Here are some points:
[ -9  -6  -7 -24  21 -23  -8  19   3  32  15 -48]
[-14  49 -48  25  37 -17 124 -15  -3  -4 -41  13]
[-23 -14  33 -35  -8  -8 -15 -21 -10   3  26 -37]
[ 20 -17 -17   5  17 -10 -12   4   7  38  28  -4]
[ -9  37  22  53  -4 -34 -69  -1  38  35   6  45]
[ 13  30 -27 -21  31 -19  25 -14 -35  -6 -61   4]
[  2  -9  11 -11 -12 -15 -24   7 -14  -3   8 -50]
[ -4  73  10  26 -60  79 -47  14  45 -51 -20 -12]
[-35  28  32 -21 -55  50 -28 -20  -8 -74  10 -14]
[  8 -10  -4  -6   3  -5   7  -2  20  33  27  -1]
[-61   6  26 -20 -20 -12   0  -4 -14 -24  25 -59]
[109  60 -44  91  63 -54 -35  39  82 127 -55  57]
[-63 -55  -4 -79 -47  46 -25  19  -1 -35 109 -90]
[ -4  24 -41  -2  26   0  58 -36  -2 -13   1  -6]
[  14  -13  -11  -17  -16   41 -104   26   44   33    3  -73]
[-46  26  28   2 -42  19  39   0 -22 -56 -11 -10]
[  2 -13  -3 -13  25 -26  -3  16   2  34  20 -36]
[-10 -13 -17   9   6  14  13  -8  16  -7  -7  11]
[ 15 -28  -8 -14  24  16  -3  44  11  45 -16  -5]
[ 23 -19  -2  19  37 -20  18  16  -2  23  13  -7]
[  8   4 -44  24  14  43  31  73  15 -25 -24 -32]
[ -8 -16  13 -10   6 -19  15 -11  -9   4  27 -23]
Then 16 other points, each followed by its number:
[-89  55  81  12 -26 -52  17 -29 -22 -17  23  13] 0
[-49 -14  52 -55 -57  29 -20  20   3 -64  14 -33] 1
[ 75  -8 -88  26  83  -3  24  29  27  70 -28  12] 2
[-33 -16  18   2 -32  -4   5 -15 -13 -58  41 -24] 3
[-31  -5   6 -32 -57  47 -11   7   5 -45   0   9] 4
[-15  34  14   9   3 -31  16 -20 -12  -9   7   1] 5
[-15 -22  17  -2 -23  -3  37 -30 -39 -41 -14   9] 6
[  5 -59   5   3  -8  21 -14  25 -20 -31  23   4] 7
[-45  19  61 -17 -55 -13 -50  -2  16  -5  39  -6] 8
[  8   8  16 -35  -9 -62  29 -85 -47   3   0 127] 9
[-56 -33  46 -18 -34   8  12 -11 -25 -28  45  40] 10
[ 2  0 -2 15  9 -9 12 10 17  9 -1 -6] 11
[-13   9   4   2  23 -28  22 -20 -20 -11  31  -4] 12
[ 11  -7  -3   7  -7  -4 -24  28   1  -3  -8 -34] 13
[ -6 -12   6 -32 -21  20 -48  10  19   4   6 -31] 14
[ 21  -3 -41   7  20  17  44  -3   6   7 -14  30] 15
Which of these numbered points is nearest to each point below, ignoring the 2 directions in which the first points spread most? Its number follows each.
[  10  -22   36  -63   -9  -40   18 -127  -60  -29   42  127] > 9
[-14  16   9   3  28 -41  28 -30 -20 -10  47   2] > 12
[-38 -17  15 -20  -6  10   4   2  -5 -26  20 -10] > 11
[ -7 -13   9   4 -16   5  27 -20 -23 -33 -13   1] > 6
[-14  -4  27 -26 -14  -7  18 -31 -64 -43  13   8] > 6
[ 80  -2 -69  41  92 -14  30  -3   3  55 -37 -40] > 2
[ 25 -78 -22  -8  42 -16  -5  11 -21  -3  17  37] > 7
[  32  -15   22  -41    3  -40   20 -119  -48   -6   22  121] > 9
[ 16  12   2 -24   3 -43  23 -57 -34   4 -14  94] > 9
[-41 -14  28   1 -17   2  22   0 -20 -23  28  28] > 10
[ 22   7 -30  -8 -42  50 -97  57  59   0 -23   7] > 4
[-40   8  59 -13 -50 -10 -38  -1   7  -8  44  -7] > 8
[ 54   6  -2   4  -1   7 -63  25  31  36 -24  48] > 4
[ 36 -35  19   2   1 -29   8 -43 -73 -24   1  68] > 6
[ -5 -14   4 -29  -8  21 -18  -6   7   2   4 -24] > 14
[ 40  13 -34  23  33   1  11  11  36  48 -48  25] > 14
[ 39 -28 -51  -5  46   2  31   3 -17  24 -15  -8] > 2
[ -2  18  12  28 -18   8   6  13  13   1  -3  -1] > 11
[ 35 -59 -26  -4  54 -28   8  15 -11  15  10  28] > 7
[-39  10 -18  21  12  -7  58 -91  -8 -42  -9  87] > 10
[ 49 -18 -35  83  15  23   2  63  -1   0 -39 -66] > 13
[  6  15 -11  10  -5   5 -24   7  19  22 -23 -11] > 14
